One turn moves every row onto another: examples first, then more rows asked
pavo: [  3, -36, -16,   9, -20,   3,  -7, -14, -13, -12,  31,  -3, -33,  13,  -1]
kalo: [-28, -16,  26, -28, -29,   1,  14,  26,   8,  13,  29, -13,   6, -14, -17]
Dusud: [-20,  17, -12,   0, -37, -21,  19, -10,  18,  13, -20, -29,   3, -20, -14]
Saveb: [ -5, -21, -25,  13,  -5, -22,   0,  -1,   6, -12,  39, -34, -15,  33,  -2]
dez: [  7,  32, -34, -23, -30, -23,   5,   9,  26,  37,  31, -12, -13, -12,  -2]
lozek: [ -2,  -7,  -7,  -2,  -3, -21,   4, -11, -17,   0,  10, -19, -53,  32, -15]
Lus: [  9,  -5,  -8,   2,  -7, -11,   4,  -3, -28,  -8,  22, -15, -53,  23, -16]
Rizi: [-18,  -1,   7, -10, -10, -12,  33,  48,  11,  -2,  18,  -7,  -6, -13, -26]
peg: [ -8,  16, -14, -25, -31, -14,  20, -13,  10,  20, -13, -23,  -6, -27, -27]
fivu: [-10,  30, -25, -20, -32, -27,   4,  -1,  16,  51,  28,   3,  -6,   0,   5]
siz: [-30, -15,  27, -12, -36,  -1,  14,  29,  10,   8,  31, -16,  10, -10, -10]
Nal: [ -1, -37, -14,  -8, -11,  -3,  -6, -25,  -7,   2,  26,  -4, -36,  18,  -6]
guzom: [-29,  13,   2,  15, -44, -14,  20,  -4,   9,  22, -11,   7,  -1, -18,   2]
volo: [-39, -15,  29, -16, -29,  -8,  14,  24,  19,  11,  21, -20,  12,  -2,  -7]
vopuv: [  6, -19, -27,   9,  -6, -13,   0,   5,  -5, -15,  51, -29, -19,  21,  -8]
Zuzur: [  1,  19, -16, -13, -39,  -2,  20,   3,  -2,  11,   2, -18,  -6, -39, -26]
padil: [ -8,  -5,  -4,  19,  -9, -24,   4,  -8, -14,  -8,   6, -24, -46,  36,  -5]
Negem: [-13,  -9,   9,  19, -15, -15,  -2,  10,  -6,   3,  43,   0, -48,  30,  13]
vuluz: [  9,  33, -35,  -6, -40, -21,   5,  17,  22,  29,  35, -10, -10, -16,   4]
zipo: [-10, -12,   8,  -8,  -3, -17,  -1,  -3,  -4,  17,  37,   2, -55,  33,   2]
karur: [-35, -17,  27, -30, -25,  -9,  14,  19,  16,  18,  21, -16,   6,  -3, -15]
ruso: [ -1,  32, -27, -14, -38, -19,   5,   9,   7,  46,  39,   8,  -6,  -9,   5]
kuguk: [-19, -12,  10,   8,  -9, -24,  -1,   0,   5,  10,  33,  -4, -50,  40,  12]
tov: [-11, -38, -12,   3, -13, -11,  -7, -26,   1,   0,  16, -10, -31,  29,   1]
seton: [-28,   9,   1, -10, -34, -16,  20, -14,  12,  34, -17,   7,  -7, -17,  -8]
nugu: [ -7,  20, -13,  12, -45, -11,  20,   6,   6,   2,  -5, -24,   2, -32, -13]
Nebek: [-14,  14,  -3,   7, -48,   1,  21,   5,  -6,  19,   3,  15,  -6, -36,  -5]
gipe: [ -4, -24, -24,  -8,   5, -25,  -2,  -9,   7,  -2,  35, -32, -22,  35,  -9]
rakol: [-30,  -2,  10, -14,  -3, -24,  34,  38,  23,   6,   4, -13,  -5,   0, -24]
difu: [-15,  10,  -1, -18, -36,  -4,  21,  -8,  -2,  33,  -2,  17, -11, -32, -16]
Seteb: [ -4,  31, -33, -13, -32, -33,   5,   4,  36,  37,  20, -17, -11,  -3,   4]
giriz: [ -3, -11,   6,   2, -10,  -8,  -1,   8, -11,   8,  48,   6, -54,  24,   5]
Gonu: [ -7, -35, -13,  21, -22,  -6,  -8, -16,  -3, -10,  23,  -9, -26,  23,   7]
Nobog: [  2,  -4,  -8,  21, -15, -13,   5,   3, -25, -15,  19, -19, -48,  27,  -7]
vuru: [-22,  -5,  10, -23,  -2, -16,  35,  40,  16,   5,  13,  -9, -10,  -9, -31]
duzen: [ -1,  33, -32,   3, -39, -27,   5,  12,  32,  30,  25, -18,  -6,  -8,  11]
dilum: [  6, -24, -25, -13,   3, -13,  -1,  -3,  -6,  -5,  48, -27, -25,  23, -16]
pagiz: [ -7,  34, -26,   3, -44, -23,   7,  13,  10,  40,  34,   4,   1,  -4,  13]
Lefi: [-25,  -2,  11,  -1, -10, -19,  35,  48,  18,  -4,  10, -12,  -2,  -5, -19]
Tatu: [-16,  30, -25,  -2, -39, -30,   4,   5,  20,  46,  25,   1,  -1,   5,  15]

Tatu turns into dez
pavo turns into padil
Rizi turns into volo
And these:
vopuv turns into kuguk
Nebek turns into Dusud

One turn moves every row onto another: examples first, then more rows asked
Zin: [-46,   3,   2,   6, -10,  20, -33,  13, -31, -13,  -3, -14,  22,  17, -21]
lusu: [ -1,  16,  16,  -9,   7,  -8,  27,   7,   2, -13,  41, -20,  10,   6,  12]
milap: [  4,  28, -11,   9, -11,  49,  -8,  29,  13,  -1,  19, -10,  16,  -7,   4]
Gam: [-47,   7,  23,   1, -34,  22, -32,  15, -15,  -9,   5, -31, -31,   4,  -2]
fur: [-44,   0,   3,  10,  -8,  14, -37,   4, -34,  -9,  -2,  -6,  20,  14, -12]
fegel: [-19,  -1,  14, -20, -21,  -8,  -7, -13, -28,  53,  16, -17,  11,   9,  10]
sepub: [ -9,   8,  27,  -8, -39,  -3, -17,   2, -19,  27,  16, -34, -29, -13,  15]
duse: [-14, -14,   2,  -7,   4,  20, -25,   1, -15,  28,   4,  -6,  38,  23, -14]
mur: [-32,   9,  -7, -23,  -1,  37,  13,  11,   9,  12,  46, -13,  11,  36,  18]
Pumum: [-45,  33,  11,  -5, -21,  26,  22,   3,  19, -14,  -1, -36,   7,   3, -14]
nusik: [  7,  19,  17,  -9,   0,  -7,  24,   8,  -4,  -6,  46, -30,   2,   7,  11]
raden: [-19,  10,  42,  10, -16,  37,  18,   0,  27,  18,  22,  -5, -15,   1,   5]
vub: [-21,   1,  11, -13, -24, -12, -14, -18, -31,  46,  10, -13,  11,   1,  15]
sez: [-23,  -8,   5,   0,  -2,   7, -27, -10, -29,  30,   3,   3,  34,  14,  -3]
menuv: [-24,  13,  -9, -30,   1,  40,   8,  10,   9,  22,  40, -16,  11,  32,  18]
Fuz: [-49,  10,  24,   7, -33,  24, -35,  15, -26,  -4,   3, -20, -25,   0,  -2]
Gez: [ -9,  -4,   9, -24, -18, -10,  -4, -13, -19,  50,  16, -27,  15,  10,   8]
boza: [-53,   9,  16,   8, -30,  15, -39,   7, -31,  -7,   4, -16, -19,   0,   4]
bikom: [-27,  13,  20,  -1, -39,  -6, -26,  -3, -33,  23,  10, -21, -22, -14,  19]
dotuk: [  8,  16,  18,   2,  -1,  -8,  27,   8,   0,  -9,  44, -23,  11,   5,   7]
zoge: [-42,  37,   1,  -4, -30,  21,  25,   5,  19, -11,   5, -37,   9,  -1,  -7]
luv: [  1,  32, -12,   1,  -7,  42,  -6,  28,  14,  -8,  13, -11,  16, -15,   8]
Bese: [-30,  10,  -6, -26,   5,  40,   8,  14,  13,   8,  40,  -7,   8,  27,  24]
Lalif: [-37,   1,   4,   8,  -8,  23, -34,  17, -20, -20,  -5, -21,  17,  17, -24]
bev: [-14,   9,  44,   6,  -7,  31,  19,   1,  27,  12,  19,  -1, -14,  -7,   9]
loto: [-16,  11,  49,   9, -10,  35,  13,   4,  22,   8,  24,  -9, -24,   1,   5]
dor: [  5,  30, -10,   4,  -5,  48,  -8,  24,  12,   1,   9, -14,  23,  -6,  -4]
Guz: [-14,  -8,   5,  -2,   0,  13, -26,   0, -29,  30,   6,   0,  39,  16, -11]
Dorub: [-45,  33,   5, -12, -23,  23,  26,   2,  25,  -9,  -1, -30,   5,  -4,  -1]
davas: [-20,  14,  26,  -4, -41,  -9, -16,   2, -31,  25,  14, -30, -23, -15,  13]

Bese turns into luv
Fuz turns into davas
And these:
bikom turns into vub
dor turns into Pumum
Gam turns into sepub
milap turns into zoge

